128 stands for zero in the data rows.
Some points, each followed by its number:
[138,148,134,91,132,137,110,145,86,91,192,106,97,145,170,84,117,99,160,105,129,119,96,92,
 104,187,150,164,90,128,255,127,94] 0
[146,93,119,124,113,121,168,126,99,187,99,107,126,224,119,107,145,106,95,117,212,105,101,134,
 202,129,113,111,83,173,110,108,103] 1
[124,107,98,152,195,122,107,118,123,109,128,129,133,165,120,112,123,105,149,111,107,107,120,118,
 132,137,136,144,108,152,114,98,221] 2
[136,118,80,99,159,255,143,147,84,93,157,123,97,86,114,88,113,89,161,133,109,191,250,90,
 95,174,103,117,120,130,143,145,78] 3
[95,111,99,161,159,187,147,101,143,120,110,107,132,161,135,157,117,100,118,116,128,107,126,110,
 107,119,106,147,134,119,107,123,217] 4
[143,105,119,129,103,95,84,165,109,111,130,166,204,118,165,113,216,102,85,120,127,97,104,111,
 150,128,105,112,126,82,185,169,146] 5
[107,176,122,122,106,125,132,110,108,101,123,119,165,100,125,107,115,119,255,139,85,125,107,150,
 122,115,122,140,172,156,105,133,103] 6
[124,121,142,134,87,100,162,95,127,159,131,232,107,158,123,147,117,87,147,113,107,189,120,192,
 161,99,166,114,77,105,101,82,99] 7
[132,171,95,127,99,161,156,111,133,96,129,124,110,104,163,160,94,117,114,123,105,130,194,97,
 102,184,148,85,92,153,171,130,115] 8
[123,181,110,113,133,104,110,104,121,78,108,90,105,83,114,144,107,100,167,220,115,120,127,83,
 94,143,169,196,115,177,255,131,80] 9
[131,106,107,150,103,126,121,109,135,151,113,122,246,107,114,142,103,112,126,145,120,112,104,174,
 127,122,104,106,166,127,100,147,146] 10
[123,111,125,155,111,145,137,114,111,120,110,137,151,129,132,121,169,148,153,106,132,127,105,123,
 125,97,114,129,172,102,108,126,157] 11
[111,100,194,136,130,100,91,157,158,125,101,129,88,127,91,119,129,107,82,89,183,117,134,255,
 147,107,109,120,111,90,136,93,191] 12
[135,147,109,170,118,100,118,160,126,146,112,116,134,179,108,117,140,106,124,131,157,124,111,124,
 137,156,154,111,95,106,142,123,87] 13
[115,113,167,99,117,130,142,185,121,130,120,133,117,136,123,101,136,157,156,152,156,125,112,117,
 119,109,101,103,133,157,119,115,109] 14
[132,120,114,122,170,99,137,229,104,116,102,101,105,195,110,149,109,106,95,94,133,123,141,121,
 104,144,173,190,111,99,122,99,155] 15
[106,123,153,155,83,255,93,121,124,116,149,102,94,116,112,108,114,107,134,97,177,231,165,122,
 88,85,187,107,157,104,103,99,134] 16
[86,120,255,105,115,137,105,121,106,111,122,111,109,100,137,111,122,143,102,91,142,108,113,108,
 111,93,140,157,193,85,229,120,191] 17
[118,129,152,112,137,139,114,102,243,132,100,119,90,130,104,95,106,183,107,197,104,126,175,90,
 85,122,84,102,179,233,113,94,108] 18
[104,169,140,172,220,143,117,95,92,110,113,93,126,183,150,185,126,96,116,111,105,96,104,126,
 120,127,176,153,91,141,99,105,120] 19
[127,118,117,125,101,109,117,131,126,102,142,114,217,167,142,168,107,105,133,144,102,118,116,122,
 143,118,163,117,116,132,125,133,105] 20
[119,161,132,255,107,77,119,139,140,220,108,148,135,98,95,93,177,98,115,107,95,137,99,137,
 132,105,76,152,101,95,122,217,96] 21
[122,124,95,110,205,147,183,101,119,96,88,122,100,94,98,134,110,110,141,201,147,146,175,97,
 117,130,158,138,114,198,108,105,88] 22
[164,100,111,122,134,91,139,202,201,121,96,93,132,151,183,106,107,124,119,94,234,105,110,127,
 134,189,143,88,94,101,102,102,105] 23
[103,114,113,124,121,135,126,108,129,229,133,156,100,154,103,151,128,182,121,108,114,122,103,145,
 178,100,126,145,124,99,110,111,110] 24
[143,137,100,101,160,130,144,129,81,90,168,119,86,92,196,152,125,93,137,183,113,112,102,82,
 86,147,164,124,128,184,132,198,85] 25
[156,140,100,255,146,76,171,88,93,155,130,157,97,144,123,152,165,98,105,133,89,173,167,111,
 126,100,83,92,79,94,107,192,82] 26
[99,93,148,110,102,255,115,139,128,133,100,122,97,120,122,102,116,210,103,112,143,144,211,123,
 107,115,100,100,126,160,111,119,136] 27
[90,86,119,109,126,121,90,168,151,137,109,167,98,94,95,159,100,255,158,95,95,145,113,96,
 178,92,141,127,121,85,93,127,124] 28
[147,125,209,107,146,199,155,89,142,102,114,110,106,99,110,114,98,180,104,98,109,118,159,103,
 95,99,110,139,185,110,128,97,218] 29
[156,106,107,117,102,85,111,131,255,118,134,233,91,122,159,100,255,103,159,106,79,125,99,104,
 137,153,101,95,99,91,140,122,98] 30
[96,108,102,131,137,115,103,126,231,134,115,160,162,117,101,153,163,99,127,110,113,129,92,142,
 144,107,136,127,133,97,103,141,168] 31
[131,146,102,103,135,177,111,128,177,109,132,92,117,108,105,134,99,124,160,144,105,128,139,106,
 95,128,112,167,138,187,143,102,141] 32
[146,102,102,132,186,125,115,123,129,110,98,110,130,99,95,103,106,141,152,142,134,120,134,117,
 121,125,156,224,119,179,143,103,100] 33
[139,132,169,126,134,100,146,158,94,145,108,121,86,141,95,107,118,92,91,95,245,126,176,164,
 125,100,104,160,102,120,122,117,166] 34
[115,165,108,114,95,86,120,185,100,113,116,94,184,159,126,114,130,144,141,114,189,105,101,130,
 108,160,196,105,100,181,103,134,89] 35
[115,129,101,114,109,132,176,143,150,101,111,128,130,126,135,101,109,145,127,139,120,114,118,114,
 118,184,127,118,163,131,135,140,120] 36
[104,123,121,117,93,89,121,142,134,138,106,110,107,142,111,103,96,110,92,143,255,174,171,178,
 119,110,149,104,105,162,117,164,108] 37
[95,100,174,116,124,133,96,109,139,160,120,141,138,102,184,125,127,198,93,91,106,119,160,120,
 139,103,109,88,158,96,156,153,150] 38
[161,166,160,190,134,98,156,108,109,106,90,89,112,137,195,108,99,120,102,115,162,105,126,153,
 123,143,181,133,89,110,150,101,91] 39
New points follow, each followed by the numbers of its two nearest points above by angle, seen from the average point of the numbered points, nearest first.
[131,140,119,151,126,112,202,103,117,173,99,158,108,179,95,149,149,118,104,96,130,150,148,97,
 120,110,106,145,102,113,111,130,130] 26 24
[143,137,101,102,140,121,107,135,183,135,98,124,105,104,124,145,124,136,132,132,87,116,106,104,
 125,110,158,255,112,109,107,134,156] 33 32
[138,162,151,94,168,128,140,86,110,85,121,132,144,106,95,108,131,90,231,193,100,198,118,122,
 87,124,98,137,128,170,90,119,120] 6 22
[139,120,105,124,176,155,91,172,113,111,112,111,103,117,106,148,110,101,117,176,111,133,120,117,
 115,144,135,116,140,126,138,168,156] 25 3
[134,186,99,112,211,130,98,128,123,158,136,142,130,115,97,137,105,122,114,144,185,121,109,121,
 103,119,116,113,90,191,129,102,105] 22 33
[151,125,114,92,103,135,128,200,129,112,106,133,112,118,148,141,91,112,118,133,131,119,152,93,
 103,255,148,100,114,115,165,130,81] 8 36
[119,151,87,125,121,109,135,100,140,128,140,111,132,119,118,123,102,95,162,133,107,132,113,171,
 94,171,203,136,146,139,133,104,124] 6 9
[203,117,116,110,108,179,128,132,108,97,130,133,95,113,116,92,107,108,116,144,133,175,140,122,
 95,151,83,150,136,193,133,130,131] 3 32
[108,124,161,129,183,117,92,106,141,101,130,91,106,158,159,139,127,124,154,100,88,107,106,111,
 107,154,225,177,100,123,154,109,112] 19 0
[100,101,113,129,184,143,114,117,107,139,255,157,108,124,117,103,141,117,137,111,101,116,98,98,
 106,97,112,145,194,91,123,96,190] 2 11
[150,109,109,93,255,193,183,106,163,108,153,93,90,91,100,141,110,158,95,94,136,133,141,97,
 97,99,142,146,148,115,101,92,130] 29 22
[117,104,118,109,138,91,151,147,90,118,105,150,93,171,117,99,152,115,126,120,169,118,151,141,
 179,106,143,106,118,140,106,102,213] 34 2
[109,104,130,110,104,143,203,113,124,131,147,126,177,110,118,103,108,95,187,106,125,103,161,134,
 146,142,106,102,166,134,104,143,107] 6 10
[127,105,224,114,99,135,123,92,91,86,107,114,170,105,114,100,98,133,186,138,135,255,183,83,
 87,135,116,113,144,159,118,141,94] 16 3
[99,142,125,121,101,102,130,129,138,100,111,101,111,164,150,96,111,116,158,125,131,131,101,146,
 128,121,197,162,111,146,104,150,165] 35 6
[111,100,100,131,108,110,111,112,136,143,112,138,106,115,210,151,97,142,146,186,150,113,102,98,
 138,155,114,95,138,120,130,174,132] 25 36
[108,166,167,212,93,135,112,200,96,159,121,146,93,91,110,148,143,115,108,145,127,96,94,95,
 160,109,114,109,141,127,98,128,156] 21 11
[134,137,115,140,100,124,100,113,152,108,130,105,151,118,170,110,111,104,145,130,95,111,109,170,
 106,133,160,148,147,119,134,182,114] 6 10
[149,147,146,92,114,80,149,165,100,105,85,88,160,248,139,159,122,156,106,117,176,117,120,89,
 139,140,149,168,88,110,114,94,93] 15 35
[135,120,103,91,132,134,131,125,109,140,151,118,101,103,178,141,101,115,171,168,161,119,109,98,
 94,190,114,119,164,119,153,128,87] 25 0
[110,156,180,116,110,118,98,98,90,204,122,149,118,128,159,110,132,177,97,106,99,112,123,135,
 154,123,113,128,115,98,170,157,117] 38 24
[141,97,112,102,95,89,95,167,155,172,120,255,117,110,155,109,132,151,94,105,107,132,131,102,
 197,173,99,89,95,116,142,142,118] 30 5
